In the data rows, 128 means zero.
Two rows play each game, the first against the second. How much does the first row win by? 10 is about a draw, 20 a big win and 0 a big loss. Wins can go round in a circle: one row can beat a second, the second a third and the third the first. Each row has two weighted sums of its numbers, A and B, taken from their middle values. A row wins by its A times the other's B, less its B times the other's A.
{113, 112, 154, 143, 148, 111, 149, 114, 131, 118, 146, 140, 114, 102}
{118, 127, 101, 129, 101, 144, 118, 133, 129, 143, 112, 109, 123, 152} -> 12
{161, 103, 161, 154, 111, 107, 152, 092, 146, 093, 144, 119, 113, 095}
{163, 102, 163, 109, 109, 115, 163, 101, 115, 093, 162, 107, 118, 095} -> 6
{135, 113, 142, 159, 129, 119, 116, 129, 128, 106, 110, 156, 120, 109}
{168, 161, 148, 104, 134, 110, 136, 084, 162, 108, 156, 093, 159, 137} -> 4
{167, 171, 099, 105, 159, 164, 094, 148, 165, 159, 106, 131, 161, 160}
{103, 114, 155, 161, 159, 093, 131, 119, 146, 105, 140, 155, 129, 100} -> 8
{139, 105, 153, 109, 116, 143, 159, 131, 103, 104, 151, 112, 112, 109}
{147, 100, 163, 158, 121, 098, 151, 095, 138, 090, 146, 134, 105, 092} -> 16
{120, 154, 110, 102, 146, 154, 114, 155, 109, 156, 121, 149, 148, 152}
{098, 101, 150, 170, 149, 097, 124, 126, 115, 102, 117, 156, 106, 094} -> 12
{158, 100, 165, 090, 093, 122, 171, 092, 103, 098, 172, 092, 104, 105}
{099, 116, 150, 150, 149, 098, 147, 124, 139, 122, 153, 144, 131, 107} -> 2
{101, 101, 148, 140, 115, 099, 156, 114, 118, 103, 158, 129, 111, 107}
{115, 110, 142, 145, 130, 118, 147, 121, 122, 121, 140, 127, 110, 107} -> 11
{157, 095, 166, 115, 089, 098, 171, 087, 111, 088, 169, 093, 101, 092}
{109, 110, 115, 171, 140, 108, 100, 150, 122, 120, 100, 158, 123, 109} -> 13
{165, 166, 101, 100, 157, 161, 100, 145, 155, 158, 106, 130, 158, 160}
{150, 140, 133, 133, 127, 141, 112, 108, 141, 120, 108, 137, 125, 135} -> 8
{138, 136, 132, 103, 132, 155, 137, 151, 106, 140, 137, 136, 134, 138}
{110, 134, 127, 165, 153, 105, 100, 146, 142, 131, 110, 158, 137, 117} -> 8
{124, 149, 108, 112, 132, 146, 109, 147, 121, 149, 114, 134, 144, 153}
{121, 148, 103, 114, 121, 139, 111, 145, 126, 149, 120, 122, 146, 154} -> 8
{123, 107, 154, 165, 142, 099, 117, 120, 127, 098, 114, 162, 117, 099}
{129, 153, 112, 126, 168, 158, 080, 149, 134, 153, 094, 166, 141, 166} -> 11
{112, 152, 099, 107, 115, 146, 109, 148, 120, 153, 113, 118, 145, 157}
{153, 113, 156, 150, 132, 115, 148, 105, 142, 103, 142, 140, 119, 107} -> 11
{125, 097, 162, 141, 109, 095, 160, 099, 125, 093, 161, 117, 110, 098}
{119, 112, 155, 154, 145, 103, 141, 114, 135, 108, 144, 151, 117, 099} -> 11
{155, 151, 113, 119, 107, 130, 111, 088, 152, 114, 120, 096, 143, 146}
{115, 102, 161, 156, 115, 093, 154, 093, 137, 091, 155, 113, 108, 096} -> 12
{093, 111, 104, 107, 117, 148, 148, 150, 108, 151, 136, 102, 119, 147}
{151, 162, 101, 137, 154, 158, 094, 149, 153, 156, 100, 150, 153, 158} -> 11
{127, 114, 148, 159, 139, 102, 123, 101, 147, 109, 119, 139, 110, 104}
{096, 116, 099, 113, 115, 147, 139, 149, 111, 153, 118, 101, 113, 149} -> 11
{099, 131, 138, 144, 150, 106, 136, 138, 133, 138, 152, 152, 133, 116}
{127, 153, 103, 115, 123, 148, 105, 145, 131, 151, 108, 132, 143, 158} -> 10
{161, 166, 102, 102, 153, 161, 098, 149, 151, 159, 104, 135, 156, 161}
{125, 149, 114, 151, 148, 103, 105, 154, 168, 136, 086, 159, 137, 143} -> 12
{155, 163, 101, 112, 150, 159, 100, 149, 139, 153, 103, 141, 150, 157}
{159, 100, 160, 093, 091, 154, 169, 105, 099, 101, 165, 101, 102, 111} -> 7
{123, 141, 119, 101, 129, 146, 135, 150, 110, 143, 142, 127, 145, 143}
{169, 164, 150, 107, 150, 106, 121, 087, 168, 122, 151, 099, 160, 136} -> 10
{159, 112, 154, 137, 121, 128, 149, 113, 126, 101, 140, 132, 118, 109}
{141, 160, 100, 095, 126, 167, 119, 158, 115, 157, 122, 135, 142, 160} -> 14
{121, 154, 112, 154, 155, 129, 095, 151, 149, 148, 101, 156, 144, 140}
{133, 155, 112, 105, 144, 156, 110, 160, 114, 155, 118, 151, 142, 149} -> 8
{167, 170, 099, 104, 156, 161, 101, 146, 164, 159, 106, 125, 161, 161}
{103, 121, 099, 111, 105, 145, 136, 141, 113, 146, 116, 102, 116, 150} -> 10
{159, 170, 100, 123, 158, 159, 095, 151, 160, 153, 101, 147, 160, 157}
{101, 117, 113, 166, 151, 104, 095, 155, 131, 129, 100, 163, 131, 108} -> 9
{102, 143, 109, 124, 139, 127, 115, 153, 114, 151, 127, 146, 140, 142}
{163, 169, 099, 097, 139, 160, 108, 101, 166, 158, 106, 098, 162, 163} -> 13
{100, 115, 112, 167, 151, 106, 098, 154, 129, 133, 101, 159, 130, 111}
{131, 117, 115, 146, 116, 141, 115, 135, 132, 128, 105, 126, 119, 139} -> 9
{146, 159, 107, 119, 138, 157, 102, 148, 136, 149, 103, 143, 148, 151}
{106, 099, 163, 167, 143, 093, 143, 107, 123, 094, 138, 146, 108, 091} -> 10
{096, 113, 097, 122, 110, 148, 134, 140, 108, 149, 111, 103, 111, 149}
{164, 107, 157, 116, 096, 101, 161, 081, 147, 093, 160, 086, 127, 104} -> 10
{109, 136, 102, 106, 115, 152, 124, 152, 111, 152, 115, 128, 129, 150}
{138, 153, 109, 111, 138, 157, 105, 157, 120, 153, 109, 150, 143, 150} -> 10
{118, 160, 105, 114, 154, 154, 101, 159, 130, 158, 105, 158, 149, 153}
{162, 096, 164, 093, 090, 114, 170, 084, 109, 094, 169, 088, 106, 102} -> 15
{113, 150, 120, 155, 155, 115, 099, 148, 144, 142, 110, 160, 139, 135}
{103, 114, 136, 169, 155, 101, 104, 142, 139, 121, 105, 159, 129, 105} -> 15
{120, 113, 138, 122, 132, 131, 148, 133, 109, 128, 139, 117, 121, 111}
{105, 130, 127, 138, 143, 115, 122, 142, 125, 141, 139, 145, 130, 122} -> 12
{107, 149, 109, 113, 146, 140, 112, 152, 115, 154, 124, 149, 145, 147}
{094, 115, 111, 110, 125, 132, 154, 152, 111, 148, 149, 110, 129, 137} -> 9
{147, 107, 152, 129, 113, 135, 154, 111, 117, 103, 138, 115, 109, 109}
{132, 103, 147, 154, 118, 118, 139, 101, 134, 105, 119, 134, 104, 109} -> 10
{119, 163, 108, 144, 157, 139, 096, 155, 155, 153, 100, 160, 149, 151}
{155, 095, 165, 099, 094, 116, 167, 098, 100, 092, 168, 106, 098, 100} -> 9
{104, 128, 126, 166, 157, 106, 098, 145, 139, 137, 103, 159, 135, 110}
{105, 140, 140, 162, 156, 100, 102, 141, 143, 129, 115, 164, 142, 113} -> 12
{141, 169, 090, 092, 160, 173, 098, 162, 156, 167, 099, 160, 157, 170}
{150, 094, 167, 093, 087, 102, 173, 091, 100, 092, 175, 091, 098, 096} -> 14
{113, 130, 112, 119, 128, 131, 121, 146, 119, 142, 130, 125, 135, 144}
{096, 140, 104, 113, 135, 141, 119, 157, 115, 154, 126, 137, 129, 145} -> 8
{103, 123, 136, 152, 148, 105, 123, 135, 134, 134, 131, 150, 124, 108}
{106, 115, 101, 126, 106, 141, 125, 133, 120, 147, 112, 103, 110, 147} -> 9
{165, 164, 147, 113, 139, 109, 119, 086, 163, 113, 147, 094, 162, 138}
{094, 110, 100, 112, 117, 145, 147, 151, 110, 149, 131, 099, 112, 149} -> 11
{124, 127, 129, 119, 135, 141, 136, 142, 111, 135, 132, 117, 130, 124}
{152, 101, 158, 134, 107, 128, 159, 106, 116, 094, 147, 117, 103, 099} -> 14
{116, 148, 110, 110, 133, 138, 114, 148, 116, 148, 130, 136, 145, 149}
{121, 126, 104, 138, 106, 139, 115, 127, 136, 144, 104, 115, 116, 153} -> 6
{147, 156, 108, 111, 138, 158, 102, 149, 125, 152, 111, 144, 147, 150}
{152, 105, 162, 097, 096, 118, 171, 101, 110, 097, 166, 099, 113, 106} -> 7
{143, 156, 112, 153, 148, 141, 098, 144, 154, 141, 099, 155, 145, 143}
{109, 157, 105, 139, 155, 144, 101, 157, 137, 152, 102, 160, 147, 152} -> 15
{109, 125, 100, 128, 104, 141, 121, 140, 124, 143, 106, 110, 120, 149}
{164, 103, 162, 103, 093, 104, 170, 083, 125, 091, 169, 084, 115, 101} -> 8
{103, 114, 111, 170, 147, 110, 099, 152, 121, 128, 098, 162, 125, 108}
{102, 103, 120, 161, 135, 115, 113, 145, 111, 134, 102, 153, 106, 108} -> 7
{100, 101, 146, 165, 144, 100, 115, 132, 111, 106, 107, 156, 106, 095}
{107, 144, 109, 110, 141, 138, 119, 151, 110, 152, 134, 139, 144, 145} -> 7
{114, 094, 162, 100, 096, 099, 169, 097, 105, 097, 170, 098, 103, 098}
{123, 163, 104, 130, 154, 154, 101, 159, 141, 157, 099, 163, 146, 156} -> 8
{158, 100, 157, 102, 093, 123, 166, 083, 112, 099, 164, 085, 105, 106}
{143, 160, 101, 102, 150, 164, 104, 163, 125, 161, 109, 157, 147, 159} -> 13
{148, 125, 144, 098, 114, 157, 160, 137, 107, 125, 154, 108, 135, 138}
{146, 094, 161, 132, 092, 103, 161, 092, 110, 092, 162, 097, 103, 093} -> 13
{156, 154, 130, 101, 122, 164, 130, 152, 115, 145, 134, 142, 137, 147}
{146, 163, 105, 130, 149, 153, 096, 150, 148, 151, 098, 154, 150, 153} -> 11
{148, 105, 160, 143, 123, 110, 153, 104, 140, 096, 153, 130, 110, 101}
{112, 150, 113, 156, 154, 119, 096, 146, 140, 148, 108, 159, 142, 137} -> 13
{109, 145, 098, 101, 111, 149, 123, 147, 108, 152, 121, 115, 132, 152}
{113, 146, 122, 155, 155, 111, 102, 145, 146, 146, 109, 159, 142, 134} -> 13
{168, 110, 162, 106, 097, 104, 164, 082, 145, 088, 163, 087, 120, 106}
{109, 132, 100, 117, 111, 144, 115, 138, 116, 147, 114, 108, 125, 152} -> 10
{099, 108, 142, 157, 145, 106, 137, 134, 123, 127, 134, 147, 117, 103}
{092, 108, 136, 162, 158, 100, 110, 144, 123, 129, 109, 158, 120, 103} -> 10
{158, 096, 165, 096, 095, 106, 165, 098, 106, 091, 172, 103, 107, 098}
{131, 101, 148, 148, 107, 125, 149, 099, 121, 106, 133, 120, 104, 105} -> 7
{121, 158, 099, 114, 126, 149, 104, 139, 137, 154, 106, 125, 146, 161}
{162, 165, 104, 113, 134, 149, 102, 100, 168, 147, 108, 106, 160, 154} -> 11
{104, 149, 098, 104, 114, 154, 117, 153, 115, 153, 119, 119, 139, 158}
{099, 138, 100, 104, 116, 152, 126, 151, 109, 157, 120, 115, 121, 154} -> 8
{105, 144, 098, 107, 116, 150, 114, 149, 113, 153, 118, 117, 128, 154}
{138, 101, 158, 167, 135, 098, 128, 103, 136, 096, 118, 153, 109, 097} -> 8
{168, 134, 158, 101, 103, 108, 159, 082, 148, 097, 163, 088, 141, 120}
{110, 109, 133, 164, 150, 104, 104, 141, 126, 117, 105, 157, 125, 106} -> 14
{164, 124, 156, 116, 100, 101, 158, 082, 156, 091, 162, 085, 137, 106}
{101, 110, 147, 163, 155, 098, 122, 125, 131, 113, 120, 156, 118, 101} -> 17
{160, 094, 167, 112, 088, 097, 173, 081, 110, 087, 166, 089, 104, 092}
{162, 158, 136, 098, 113, 134, 144, 098, 151, 116, 150, 101, 150, 148} -> 8
{124, 154, 101, 106, 120, 150, 110, 148, 120, 150, 115, 124, 144, 154}
{160, 100, 161, 131, 089, 104, 159, 080, 140, 090, 160, 084, 111, 098} -> 8
{120, 155, 102, 107, 132, 148, 110, 151, 119, 154, 113, 136, 145, 155}
{142, 110, 159, 158, 141, 103, 142, 105, 140, 100, 140, 150, 117, 107} -> 11
{105, 118, 139, 159, 150, 111, 120, 130, 130, 130, 115, 153, 116, 105}
{140, 114, 147, 089, 103, 152, 165, 137, 102, 117, 162, 103, 120, 134} -> 8
{145, 107, 158, 165, 138, 099, 130, 107, 145, 095, 122, 157, 119, 097}
{114, 122, 122, 161, 142, 117, 106, 146, 126, 134, 106, 159, 131, 116} -> 10
{153, 094, 162, 108, 090, 101, 169, 091, 104, 091, 166, 091, 100, 095}
{097, 106, 121, 113, 120, 126, 157, 146, 111, 144, 155, 105, 120, 133} -> 13
{099, 117, 145, 154, 147, 097, 143, 129, 139, 124, 154, 147, 132, 108}
{130, 153, 115, 095, 142, 158, 119, 158, 113, 153, 131, 149, 145, 153} -> 11
{104, 113, 136, 156, 143, 104, 132, 126, 130, 129, 135, 144, 118, 107}
{118, 142, 103, 113, 112, 146, 116, 143, 117, 149, 119, 121, 136, 152} -> 11
{103, 142, 100, 100, 114, 149, 125, 152, 111, 156, 122, 116, 129, 155}
{105, 110, 112, 169, 142, 110, 097, 153, 120, 130, 098, 155, 119, 108} -> 8
{153, 171, 099, 117, 155, 164, 096, 147, 161, 159, 101, 135, 159, 160}
{154, 097, 168, 117, 102, 115, 165, 107, 107, 091, 164, 111, 109, 091} -> 10
{109, 112, 123, 169, 150, 107, 102, 152, 125, 117, 102, 159, 132, 101}
{152, 159, 111, 138, 140, 152, 096, 144, 141, 142, 100, 152, 140, 146} -> 10
{149, 156, 114, 138, 139, 151, 100, 135, 144, 142, 104, 146, 142, 148}
{139, 154, 116, 155, 149, 132, 097, 143, 149, 138, 103, 155, 144, 137} -> 11
{109, 107, 114, 133, 114, 147, 153, 144, 124, 164, 135, 133, 149, 139}
{104, 114, 149, 155, 147, 102, 134, 118, 137, 121, 137, 149, 119, 103} -> 13
{138, 147, 116, 111, 136, 154, 111, 150, 114, 150, 112, 142, 137, 144}
{146, 150, 110, 134, 128, 152, 101, 131, 138, 140, 101, 137, 140, 150} -> 11
{154, 162, 101, 119, 153, 158, 094, 147, 155, 154, 099, 144, 154, 156}
{111, 147, 108, 108, 127, 140, 115, 151, 118, 152, 129, 134, 144, 151} -> 11
{106, 144, 101, 114, 123, 143, 116, 151, 118, 153, 117, 125, 135, 155}
{104, 097, 157, 163, 136, 096, 144, 110, 116, 102, 146, 148, 102, 093} -> 11
{101, 104, 146, 167, 153, 099, 111, 132, 124, 113, 110, 159, 113, 100}
{143, 145, 128, 097, 121, 160, 143, 148, 107, 140, 149, 119, 142, 145} -> 8
{094, 106, 119, 110, 117, 122, 155, 147, 109, 140, 156, 104, 122, 127}
{094, 125, 105, 109, 132, 136, 142, 153, 111, 152, 144, 114, 130, 139} -> 10
{168, 092, 166, 091, 082, 103, 174, 082, 098, 088, 173, 087, 092, 098}
{164, 170, 099, 108, 163, 164, 097, 145, 166, 157, 102, 131, 163, 159} -> 6
{144, 111, 149, 110, 108, 135, 157, 112, 121, 102, 150, 107, 117, 114}
{094, 123, 098, 110, 117, 151, 136, 150, 112, 153, 120, 106, 119, 154} -> 10
{102, 132, 117, 157, 150, 115, 108, 149, 136, 147, 110, 155, 130, 126}
{145, 140, 117, 132, 116, 146, 108, 117, 141, 125, 109, 132, 128, 143} -> 8
{129, 149, 111, 139, 144, 143, 102, 141, 143, 146, 106, 149, 143, 146}
{162, 092, 163, 089, 087, 124, 172, 088, 100, 097, 175, 088, 096, 100} -> 7
{131, 109, 141, 160, 135, 119, 126, 112, 130, 111, 110, 147, 110, 105}
{149, 113, 152, 102, 112, 153, 160, 140, 106, 109, 154, 110, 123, 116} -> 6
{117, 118, 127, 140, 135, 128, 130, 134, 125, 137, 122, 133, 119, 119}
{124, 149, 110, 101, 144, 156, 112, 159, 112, 153, 116, 151, 141, 150} -> 8
{113, 158, 105, 111, 152, 149, 107, 156, 117, 156, 108, 155, 145, 151}
{133, 154, 111, 156, 146, 139, 095, 149, 142, 145, 100, 157, 140, 143} -> 7
{121, 145, 102, 107, 114, 147, 113, 146, 120, 147, 116, 119, 142, 156}
{094, 142, 097, 104, 124, 151, 121, 154, 110, 153, 120, 122, 126, 153} -> 10
{100, 108, 153, 165, 149, 093, 144, 114, 136, 107, 146, 149, 121, 099}
{147, 164, 102, 130, 152, 158, 095, 149, 150, 159, 099, 153, 152, 159} -> 7
{113, 142, 122, 103, 115, 140, 128, 164, 111, 150, 116, 153, 131, 163}
{165, 111, 158, 121, 098, 104, 158, 081, 150, 092, 159, 084, 125, 103} -> 9
{124, 110, 156, 160, 150, 098, 138, 112, 145, 103, 134, 155, 115, 099}
{133, 093, 165, 127, 095, 104, 165, 100, 107, 093, 163, 114, 100, 096} -> 13
{102, 099, 111, 154, 100, 111, 140, 118, 126, 121, 125, 110, 103, 120}
{101, 112, 133, 159, 151, 107, 123, 139, 125, 136, 119, 154, 114, 108} -> 6
{148, 140, 132, 103, 124, 156, 141, 148, 108, 133, 139, 129, 137, 142}
{159, 145, 120, 115, 106, 128, 123, 087, 152, 106, 138, 095, 139, 143} -> 9
{116, 140, 118, 156, 146, 116, 102, 137, 139, 146, 106, 155, 135, 131}
{098, 145, 100, 104, 121, 149, 122, 154, 110, 158, 121, 120, 128, 154} -> 9
{164, 098, 164, 122, 093, 097, 164, 081, 137, 090, 166, 087, 113, 092}
{161, 161, 123, 113, 137, 148, 106, 125, 141, 135, 107, 137, 145, 144} -> 8
{132, 113, 141, 165, 139, 107, 114, 134, 122, 110, 106, 156, 123, 104}
{103, 097, 155, 167, 145, 094, 122, 117, 116, 101, 118, 156, 108, 093} -> 11
